In the rows, 128 means zero.
Rotation paths and how fast each direction turns (degrees per step):
Each turn is a multiple of 5 degrees from 10 to 175, or 0.
Each row of a path follows its step; steps can be skipped.
path 1
step 5: [113 131 112 126 143 118 140 132 144 128 131 131 128 135 141 136 140 127
 133 119 128 131 151 130 144 121 127 124 144 131 132 125 129 123 136 138
 129 121 134 138 130 120 145 128 125 135 128 129 129 126]
step 13: [132 118 119 138 128 135 143 129 124 133 126 128 116 129 137 133 117 130
 121 119 119 110 123 126 123 130 127 131 126 140 127 141 138 143 125 139
 135 127 129 135 113 115 133 148 128 116 123 131 135 141]
step 14: [136 137 119 131 126 119 135 136 125 142 116 128 136 115 142 137 127 130
 123 114 117 136 133 129 132 113 135 122 145 135 131 127 122 129 130 139
 144 123 144 138 123 127 126 140 143 123 130 126 124 129]
step 16: [112 127 109 133 143 124 120 128 120 120 129 133 124 129 142 137 121 128
 129 125 136 121 146 129 139 130 138 119 135 122 137 120 134 127 139 126
 120 127 123 136 114 119 131 143 144 125 129 137 128 118]
step 20: [129 128 131 126 121 135 130 142 136 126 138 124 130 112 119 141 136 136
 116 123 129 131 133 142 132 125 138 126 130 123 134 147 107 120 122 117
 140 128 130 137 126 133 128 126 120 106 117 126 125 137]
step 21: [114 139 123 122 142 129 141 129 136 138 149 130 127 129 121 143 143 120
 115 135 139 121 136 134 128 124 124 116 119 132 130 124 135 118 128 129
 136 124 146 128 125 132 135 130 115 128 118 133 123 136]
step 24: [120 115 116 128 131 121 136 123 135 131 125 118 123 129 129 124 121 136
 135 137 122 116 125 119 130 112 118 117 124 145 135 131 133 133 124 145
 144 127 140 141 128 117 138 133 134 133 133 120 132 145]
step 25: [117 130 128 139 128 124 135 130 128 126 122 117 134 123 132 126 109 136
 127 127 122 132 131 134 144 115 132 132 148 129 135 136 133 142 131 132
 124 134 136 138 114 136 130 139 140 124 143 140 116 137]
Directions:
[130 130 129 127 130 125 127 129 128 124 131 126 131 128 126 129 127 129
 129 129 128 127 134 131 124 130 134 127 131 129 133 126 130 127 129 126
 124 130 132 130 128 127 131 124 127 129 127 131 126 130] -> 70
[124 132 129 127 125 128 125 124 129 130 129 129 126 123 129 129 126 130
 126 132 127 123 130 127 124 127 127 123 124 129 125 127 130 128 125 129
 129 129 125 131 128 127 126 125 127 131 127 129 125 129] -> 125
[132 129 126 125 132 129 128 129 131 133 125 125 130 129 125 128 129 131
 128 129 128 128 126 126 124 129 129 128 128 127 129 125 125 124 131 129
 132 130 126 131 129 131 130 132 128 131 127 125 124 131] -> 110
[129 127 126 124 126 130 128 130 128 126 130 127 127 127 125 127 123 129
 130 125 123 122 128 129 129 131 126 129 127 129 128 133 124 129 130 125
 128 130 125 129 126 130 130 125 126 127 132 127 130 129] -> 155
path 2
step 4: [122 129 136 129 122 121 125 122 137 134 125 118 117 132 113 147 133 135
 122 120 131 119 126 117 134 123 125 118 139 117 145 131 140 132 138 131
 122 129 147 141 127 133 129 130 116 131 130 124 133 115]
step 5: [133 124 121 133 124 141 122 128 128 133 127 125 122 135 135 130 125 120
 125 131 128 132 118 130 121 119 130 116 120 122 110 120 114 142 122 134
 123 148 143 117 132 122 122 124 136 128 122 136 116 145]
step 7: [145 137 131 116 127 133 128 121 123 140 130 135 132 132 133 125 119 144
 148 137 128 122 135 137 131 122 114 130 130 132 113 146 136 121 120 119
 124 132 136 135 128 137 113 126 127 130 119 131 130 123]
step 13: [121 118 133 143 134 130 123 118 116 126 129 124 135 115 132 124 125 117
 120 138 128 126 124 113 125 126 123 117 119 139 122 116 146 134 117 141
 147 135 136 127 138 125 133 121 134 131 132 128 136 128]
step 17: [132 118 130 144 132 125 129 124 128 121 125 127 121 116 122 137 118 138
 136 124 112 143 118 136 147 128 126 128 129 134 114 134 118 130 123 142
 130 119 129 120 122 123 112 123 118 135 125 129 139 118]
step 20: [128 129 136 127 136 123 137 128 115 139 127 133 128 124 118 152 131 127
 124 129 144 125 114 136 119 137 135 118 134 141 129 133 129 123 140 126
 129 122 134 126 114 146 139 130 134 139 129 129 124 132]
step 25: [122 128 142 135 127 137 141 125 130 118 135 122 118 126 138 136 107 142
 136 126 129 122 123 148 120 122 138 138 131 141 129 111 133 121 123 131
 125 123 128 133 127 133 128 135 128 121 137 128 140 126]
step 29: [127 111 127 127 132 144 118 120 134 120 124 126 124 122 119 126 128 120
 137 131 129 133 121 118 128 134 137 134 120 128 150 127 126 127 122 124
 148 127 119 137 124 130 127 123 124 127 154 122 125 118]
Directions:
[129 131 129 129 131 125 132 131 131 125 130 130 125 124 128 131 127 130
 126 128 129 127 123 130 129 127 128 127 129 125 129 129 128 127 126 127
 123 126 125 126 132 128 129 126 131 128 127 130 130 122] -> 135
[128 128 125 122 131 122 129 131 128 127 127 127 128 130 130 130 128 124
 129 124 129 126 127 127 129 130 124 127 127 128 128 127 127 131 127 128
 128 123 129 129 126 133 132 131 128 127 126 128 123 130] -> 175
[125 123 127 125 129 128 131 130 130 126 132 129 130 126 131 127 126 127
 130 129 127 126 132 130 126 133 127 128 126 129 128 126 131 128 131 131
 129 129 125 131 134 124 128 130 130 131 129 127 129 127] -> 25
[128 130 127 123 128 129 125 130 127 124 131 125 129 130 129 128 132 131
 131 132 128 130 129 130 131 127 129 129 132 126 126 129 123 128 124 132
 128 130 128 128 130 126 125 130 129 129 125 130 124 128] -> 155
[132 129 127 126 130 126 129 128 125 129 130 130 134 127 127 129 129 130
 129 127 128 131 127 128 129 124 128 125 128 127 128 131 130 128 126 131
 131 127 127 132 129 129 132 123 126 132 133 127 129 128] -> 110
[130 129 129 127 121 124 131 125 128 123 125 130 128 128 131 128 127 129
 127 127 126 128 127 129 129 130 125 125 126 130 126 131 121 124 131 129
 126 132 128 128 128 127 131 126 129 129 129 125 128 130] -> 70
path 3
step 0: [131 118 130 131 124 121 124 128 130 121 115 155 127 127 124 122 116 131
 123 118 130 123 118 144 131 123 127 115 121 120 116 129 117 126 124 131
 116 124 125 137 134 132 137 133 119 119 103 122 136 124]
step 1: [130 120 141 113 122 136 129 135 128 124 135 141 138 121 134 114 122 141
 133 141 134 113 134 118 126 133 117 120 122 142 136 131 138 129 123 147
 130 132 126 131 120 132 124 149 118 131 126 123 122 121]
step 6: [140 131 136 125 126 138 117 121 128 117 142 137 138 119 128 129 132 136
 132 121 136 119 137 127 131 150 141 124 145 125 132 120 127 130 132 119
 119 134 125 134 126 123 120 132 146 142 132 126 142 140]
step 10: [138 121 131 137 143 138 131 119 130 133 131 132 121 137 141 128 131 131
 126 143 124 129 138 105 129 135 115 128 138 124 131 127 122 129 136 138
 123 134 127 127 122 126 115 132 145 140 127 115 122 148]
step 12: [136 129 129 135 111 115 129 153 134 123 132 124 114 125 116 132 127 126
 130 130 132 124 129 137 138 123 120 124 136 109 132 135 116 121 119 139
 118 110 124 136 112 128 128 129 131 121 119 129 124 130]
step 16: [122 127 141 120 113 127 114 138 120 131 116 128 117 142 121 124 128 129
 129 136 124 120 113 118 125 113 126 127 135 115 126 114 124 135 122 127
 127 117 120 128 124 145 128 124 121 126 114 117 116 116]
step 19: [117 122 121 126 129 112 122 136 112 122 125 135 137 134 134 139 116 134
 127 144 125 121 130 120 129 122 114 125 140 123 144 125 117 137 121 139
 131 117 125 130 126 137 129 123 124 139 115 134 146 139]
step 23: [132 132 129 118 129 120 124 140 113 113 118 125 121 140 131 124 121 139
 115 128 120 128 136 122 114 131 139 127 121 132 137 120 130 127 101 138
 126 126 121 123 139 139 119 129 123 123 132 115 141 134]
Directions:
[124 123 128 128 128 124 123 124 125 129 124 130 133 126 125 126 131 128
 128 128 132 129 128 129 128 128 132 128 128 126 126 132 126 128 128 127
 129 126 132 128 128 130 125 128 131 127 128 128 130 128] -> 130
[125 131 129 128 127 126 130 129 129 125 128 127 128 128 125 129 128 125
 127 123 127 132 124 128 131 131 126 126 127 124 127 130 130 128 132 126
 128 124 130 128 128 128 126 131 126 127 124 127 122 126] -> 85
[130 126 129 123 128 130 126 127 128 125 128 134 128 126 126 128 128 125
 125 130 128 130 126 126 123 128 130 130 126 129 131 128 132 127 127 127
 125 125 124 129 131 128 126 126 129 131 132 128 124 126] -> 145
[128 126 129 129 126 128 127 128 130 126 126 127 131 131 130 128 124 127
 127 129 132 125 122 129 129 125 128 128 125 127 134 128 130 130 131 129
 130 134 128 134 130 131 126 127 126 126 127 131 128 128] -> 20
[126 127 125 129 129 134 128 126 123 127 131 126 127 133 130 125 127 128
 128 129 130 130 129 125 127 127 127 123 122 129 126 126 130 127 125 132
 130 126 130 128 128 129 124 127 128 128 128 129 128 126] -> 115
[130 124 129 126 129 131 127 131 128 135 130 125 130 128 125 129 127 128
 131 127 127 125 131 125 126 131 130 129 127 122 128 127 130 128 131 129
 130 128 129 132 128 125 127 129 127 128 130 125 128 124] -> 95
[129 125 129 129 130 125 129 132 129 126 127 130 133 131 131 129 126 129
 131 126 127 131 128 129 130 126 126 131 127 126 127 127 128 124 126 130
 125 124 128 126 129 129 128 124 123 127 129 125 132 126] -> 95
